One vector is turned by the same rotation once a tick. Each row is the vector after some number of ticks, and that number follows the row.
The counts run from 0 to 245.
[ 13 -29 -17 -26 -32  16 -17  -1   0 -11   7   2 -20  21  -9 -11  -8 -18
   2   8  39 -47   3 -20  -6  -3  -8  -6 -32  22  38 -13   6   6   5 -25
  14   8 -15  11   5 -14 -10  -5   1  20 -33 -27 -41  20  23 -19 -32 -39
   4  14  -1 -14  30   6  13 -32 -11   9   2]
71
[ 18 -47  30  42 -18  22  20   2 -15   0  37  10  -2 -31   2  36  -8  13
  30 -22   1  28   8  16 -13 -16   1  -5  -6  -8  33  -6 -15  -8  28  34
  17 -33  15  30   3   9 -15 -21   6  -3  -6  17   6 -15  11   6  -4  -1
  14  -2   5  17  -6   1   1   1  -4  -9  34]
25
[  4  20  33 -37 -20   5  -6   2 -12 -45   5  -5 -21  19  18  11   5 -17
 -39  12 -27   8 -19   4  19 -22   4 -52   3  -1  21  29   3 -17  10  12
  -2   6  20   1 -14 -27 -15 -18  -6  26   5   1   1  -7  -2 -20 -28  -6
 -22   4 -29 -17 -17  10  12 -22 -20  18  -4]
187
[-11 -22   1  -5  23  -2 -29  -9   7 -35  18  23  -7  16 -20  10   7  17
 -13   1   5  -3  38 -33  -9 -16   4 -38   3  41  18 -10  -4  -7  25  20
   5   4  16   9 -13 -11  -8 -27  13  12 -20  -6 -30   9  45 -13  -5 -11
  36 -26  -5 -26  22  12  22 -18 -24  -9  35]
95
[ 23 -23 -15  -7 -33  -2  42  11   0  15   6 -34 -20   3   6   6   9   1
 -20 -11   9 -31  27   0 -11  14  12 -11 -27 -17  31  -1   4 -18 -19   7
 -20  22 -12 -23   8 -28  14  34 -15  25 -30 -45   2  -2  24 -20 -40   6
 -20  12  -5  -1  12   0  -6 -18 -24  28  -3]
40
[ 46  -7  22 -18 -36  19  26   3   2 -26 -10 -21 -22  -9  18   4  12  55
  -8   6  -5 -27   0 -11  -1   8   9 -16 -53   0  11 -20  16   5  15  27
   2   8  -5  35  -7   0  16  -2 -13  23   0 -43  -9 -10  -1 -24   0   7
 -26  -6  -9  -2  -9   0   4 -27 -40 -14  -1]
4
[-21 -11  19   9  14  -6  10  16 -13 -37  14  18 -23  13   8  24 -23  24
  -3   9 -23  29  15 -10 -25  -1 -20 -33  22  -2 -12  23  -5  11  10  31
 -19 -35  27  19 -14 -12  -4 -21   1  11   8 -10   8   1  22  31  -4  10
 -22  37  19   1  11  29   9  -2 -29  -3  11]
122
[ 21 -29  11  15 -35   7  23   2   3   4  37 -10 -18   8  42  13 -27 -26
 -49  -1   2 -14  28   5  15 -17  31 -12  -1  -8  32   2  -4   6  17 -11
   5 -13  -5   6   9  19  14  -4  28 -12  29 -15 -15  15  18 -53 -20 -25
  26   4 -24  17  14 -17 -15   9   5   7   2]
176
[ 10 -17  31 -19 -45  36 -11  -3  -3   6 -10 -16  -7 -21  16   0 -36   1
  32 -21  14 -16 -16  22 -34   8   3 -16   3 -18  -5  -5   8  -3  13 -20
 -23  -9  18  49   8  11  -2 -14 -19  24 -26 -18   0  28 -11  29 -19  30
  -7  38   0   5  -5  -1   0  13 -12  27  -6]
81
[ 19  -6  -7 -41 -10   9   8  -1  -9   7  10 -19 -30  30   1  17  14 -25
 -15   8  18 -46  21 -15  -8  -2  -5 -13 -35   2  36   1  -2 -13  -9  -9
 -10  25  -7 -11   0 -44   1  18 -25  31 -20 -35   0  -7  24 -21 -28 -15
 -19  15 -20  -5  17  12  -6 -19 -22  12 -10]
39
[ 20 -24 -12  39 -24 -10  23  -1   0  -9  10  -1  -1  -8 -12   7   8   5
 -16  18  33 -31   5  20  -1  -3  27   0 -20  30  53 -10  15   5  -4  12
 -16  13   0   1  14  15   8 -36   0 -19 -37 -21  -6   7  14 -19 -39 -11
  15   4  -2 -44  25  -2  22 -49 -26   9   5]
68
[ 16 -25  23 -21   6  38   8  -6  -7 -16  53  -7 -19  -4   4  37   0 -12
 -14  -8   2 -15   2  -2  -5 -20   6 -11 -41   7  46  -7  -3 -17  31  11
  27 -31  21  26   1  -9  -8   2  16  -2  12  10  -4  -8  23 -19  10 -16
  21 -20 -28   1   2 -17  11 -12  -1 -13  43]
27
[ 38  -8  23 -46 -26  29  18  13 -21  -6 -19 -18 -31  -9   9   4  -3  43
   1  -9 -11  -4  -8 -17 -14  -6  -2 -14 -34  -5  -4 -16 -13   7   3  25
 -11  12 -11  23  -3  -9 -16  -7 -32  31 -12 -31 -14 -22  -2 -12   6  -4
 -36   9  -8  16  -7  -8   6 -10 -46   2 -14]
5
[ -1 -33 -12 -35  25  -2   8  -4 -12  -8  -2 -15 -11   0 -10  17 -29  22
 -33  -4 -11  11   7 -30 -12 -12  -1 -17   7  25   2 -25 -22  -9  28  28
  19 -13  16  35 -13 -42  -8 -19 -13  20 -25  -8 -27 -13  14  17  39   5
 -30 -24  -2  35  -1  -6   1   7 -41  -5  10]
130
[ 36 -35  -6  -4 -49  15  -1 -13   2  16 -19  -9 -16 -15 -12 -14 -23  31
  -3 -10  20  -7   5   5   0  16  32  -7 -21 -10  -1 -41   1  28  36  -3
   6  11  -6  45  15 -17   3  -5   3   9 -25 -18 -33   4  -7  -1 -11  -7
   3  -4   3  24   8  -4  11 -11 -49 -10   2]
105
[-19  -6  21  26   5 -16  -6  -5   3 -21 -17  -1   9 -22   1  29 -26  17
   3 -13 -23  29  19  23 -27  22   6 -34  35   1  -6  26  -4 -12  22   1
 -31 -13  44  19   3 -15   6 -32  -9  -1 -37  -8   7   3  12  37 -37  36
  -2  17   8 -30  11  15  11  -5 -25  12  12]
89
[ 14 -28  24   8  24 -11  29   8   8   0  28   0   6 -22  23  23 -11  32
  34 -16   2  -8   9   3 -26  -2  -8  -8  -4  20   8   6  -2 -12  24  43
  -5 -36   8  37  -6  18   4 -27 -16 -12 -27  -2  -3  17   8  38  29  42
 -14  25  20  -2   8  12 -15  15 -35  -1  19]
125
[-13 -22 -10  -9  28   3   7  -1  22 -29  11  10 -11   2  -2   7  -3  26
 -27   1  -6 -10  49 -20 -17  -4  11 -24 -11  33   7   6   3 -13  21  12
   2 -15  18  26   6   9  10  -4  22   0 -30 -26 -28  20  30 -13  -2 -18
  25 -23   0 -24  25 -27  27 -15 -39   6  24]
96
[  4 -23  -2  21 -38  26  22  14 -20   5  13   1 -19  -7  33   3 -52 -31
 -21   3 -14  19 -28  18  10 -31  25   0  25 -23  31  12 -14  27  21 -12
  21 -29  -3  36  16  -3 -30 -32   9   3  13  12 -26  -4  -8 -26 -24   4
 -15  21  -6  29  -6  -2  -9  -9   1  13  -4]
178
[ -8 -31   4   6  16  -8 -22 -11   4 -12   9  32  -2   6 -23   6  -7  19
   8  -9  -2  20   9 -10 -10 -24  -4 -29  21  28  20  -3 -16 -17  20  27
   8  -3  11  11 -12 -18 -23 -33   0  28 -47  18 -26   4  29  14 -18   8
  25  -9   8 -12   9  14  15  -6 -31 -10  43]
94
[ 32  -7  14  10 -15 -13  17  -7 -36   0  18 -13 -10  -3 -13  28 -11 -21
  -7   6   3  -9 -40  14 -14 -12   0  14 -19   9  61 -21   6  -7  -1  15
   6   0   2  11 -12 -49 -18 -41 -20   2 -27   3   3 -39  -6  -2 -14 -10
 -32   7 -25   8   3  30  14 -34 -12   5 -14]
34
[ 29  -1  23  -4 -51  20  35   1  -4   6  26  16 -20  -9  38  18   0  11
  24 -15  15 -10  22  13   4  -8   1 -14 -28 -30  -4  17  -6   2  20  29
 -13 -35  -9  27   5  16  -5  11  13   6  17 -13   1   8   5  10 -33  11
  -5  44  17   2  17   8 -11   4 -26   9  11]
149
[ 23  -4  19  -2 -50  10  17  -1   9  -8  41   3 -14  17  34  21   0  -3
  24   8  17 -33  38   3   4  10 -12 -12 -28 -25  11   9   5   2  22   6
  -2 -35  -1  17   3   2   8   6  19  -5  31 -20   6  13  11   2 -36   6
   8  41   6  -4  21  31  -9  -5 -12 -15   3]
148
[ 31   0  16   9 -20  -7  22  22 -20  -1 -15 -38 -16   1  10   1 -29  39
 -37 -13 -22   5 -19   6  -7  -8  21  -2  19 -21  19 -10   0  10 -19  16
 -26  36   7  -3  -4 -11   6 -17 -40  23  -6 -19  26 -11   9 -12   0  32
 -39  17 -16  11 -21  22   2  -6 -31   1 -25]
9
[ 39  -7   0 -11 -35 -10  22 -11  -1  21  -3 -18 -22   6  17 -22 -47  10
 -33 -27 -11   8  -6  20  -2   3  61  -1   5 -24   1 -20   5  16  -7 -15
  -1   5  -9  -3  14 -33  13  -9 -10 -12 -25 -19 -16  10  -6  -9 -17  26
 -10  23 -16  23   4   3   4   0 -43  11 -11]
109
[ 33 -54 -15  11 -53  17  17   9  -4  12  -7  -2 -19  -1   4 -32 -15  21
   4 -15   8 -11  18  -8  -8  -2  25 -32  -4  -7   6 -17  -9  19   4   8
  -5  14 -17  15  21  -9  -1  11  -1  23 -41 -34 -31   9   9 -11 -42 -29
 -10  15  31  12  14  -5   2 -12 -37  30   8]
73
[-39   5  13 -39  18   2 -36  -4  18 -36  11  -9  -4  18  16  13 -34 -18
 -36 -10 -25   2  -5   7 -19  -3   1 -39  28   4   2  20   8 -22   9 -26
  -4 -10  44  16 -13 -32  -1 -17   2  15 -20   0  -2  22  21  18 -24  31
  12  13 -28 -19  10  20  15  -1   1   8  18]
87
[  7  19  20 -30 -17   3 -12 -24  -6   1  -5   4 -28  10   9  12 -46 -13
  30 -12  13   4  -2   6 -32   5  -4 -11  -2 -28  -8  -3   0  15   6 -18
  -8 -15 -11  12  -3 -36 -18 -13 -16  21 -13 -12  -1   8   2  28 -40  36
 -10  57  -9   5  16  54  14  -6 -28   0   2]
114
[ -8   8  27 -29  -9   1   9  16 -11 -48  25  -7 -18  16  21  41 -11 -18
 -34  23 -31  -1 -13  -5  -5 -19 -24 -30  -6   8   5  19  -4 -15  14  17
 -13 -32  33  37 -12 -15   3 -22  -2  10  30  -7   9  -2  -8  18   0   0
 -32  14 -10   7   0  25   2   6  -7  17 -13]
155
[-29 -37   6  40  16  22  28  21 -19  -4   6  -8 -21 -28  21  41 -34  14
  -9 -11  -7  45  25  -2 -40  -3  -8 -11  23 -20  11  17 -22  18   5   5
  -6 -41  23  25  15   1 -11 -16  13   6  14 -11   3  -9  30   3  -3  15
  -9  21  -3   5   1 -15  10 -12  -1  -6  23]
21
[ 25 -39  18 -30 -12  12 -10  24  14 -27  35 -27  -1   9  -4  -3   1  47
 -11   5   7 -50  -3 -34  -6  -1  -7 -18 -31  17  30 -25  32  -8  -4  12
  11  24  17  17 -19   7  21 -13 -24  25  -7 -20 -10  12  23  -9  12  20
   4  -2 -11 -19   5  14   4 -12 -12 -22   8]
228
[ 16 -31 -29  16 -16  26  18  -5   8  41  -6  -4 -12 -15  30  13 -26  -8
   5 -15  30 -10  45 -14  -3  -6  18   6  11  -9  13  -8 -32  -2  34   3
  12  -8 -17  28  24  12  -7  -4  11  32 -16 -22 -29  12  29 -35 -29  -3
   3   7  -3  10  21 -27 -28  -5 -14   9  24]
173
[ 13  10  38   0   2 -15  -3   7   4 -29  10  -7  20   5  21  31  24   2
  11  19  13 -28  16   1 -14   1 -12 -18 -17  17  24  24  21 -28 -14  27
 -37  18  11  -5 -10  16  10 -43 -20  15 -20 -28  13  13  23 -10 -32   8
  -4  21 -14 -58   3  25  -5 -11 -17   8 -17]
192
[ -5 -15  11   4  -8  15   8   8  -8  20 -22 -17  -5 -21   8  27 -26  32
  22 -14  22   0  10  -8 -24  21 -19   4  18 -26   8  -5  -3   4   9  -1
 -24  21   8   7  -5 -25 -11 -17 -38  46  -7 -23  18  -5  22   8 -15  43
 -32  35 -14  -2  -3  21  -8 -14 -19 -23   9]
13
[-22 -42  11  13  29  20   3  11 -28  -7  29  -1 -14  -1  22  49 -38 -16
   7   1  -5  23  22  -8 -49 -12 -29  -9  14 -12  21  17 -21  11  19  -7
   6 -50  14  29   0 -12 -17 -27   0   6  17  12   1 -13  35   8   1 -14
   5  20  -2  12  19  13   5   1  17  -4  14]
22
[  7 -10  -1 -22  20  16  24   7   8  -3   0  -7 -18 -22   2  11 -12  40
 -21 -16  -6   1  15 -22 -15  -7   8  -6 -11  24   3 -20 -18 -10  30  36
  11 -18  25  57  -1  -4   3  -8   4  22 -30 -16 -12   0  16  14  42  22
 -11 -28  -3  14   3 -30  10   1 -56  -8  29]
129
[ 18  -1  22 -42 -25   9  30  18  16  -8  61  -7 -17  18  43   1  -8  -5
 -15  -5 -27 -33  11  -3  25 -18   7 -27 -17  -6  23   5   7 -25  18  21
  22 -29   8  21  -9  -3  10  12  16   2  19 -11   2  19  19   4  -1  41
   1  20 -10   1   6   3 -20   5 -11   5  14]
152
[ 18 -14   1 -13   7   2  30  11   0 -22  11 -13 -27   5  34  -9   0  29
 -10  -6 -38   2   8  -7 -15   2  11 -29 -16  -7  21  31  11  -5 -15   6
   9 -28  16  -7   9 -16  -5   7   8   0 -27 -23 -36  -1  29 -36 -23  26
 -21  24  11 -30   6  -6  22 -53 -26  16  11]
221
[  4   9  38  10 -16  23  -5 -22 -29  -9 -28   0 -18 -23  15  22 -20  -3
  16  -7   0  50   2  24 -23   9  18 -13 -19 -25  12  16  -7  15  12 -13
  -8 -25  17  12  11 -16 -28 -32  -1   3  -5   3 -13 -23  -5  -6 -54  -2
  -2  19 -18  -9  -1  15  28 -28 -17  -2   3]
214
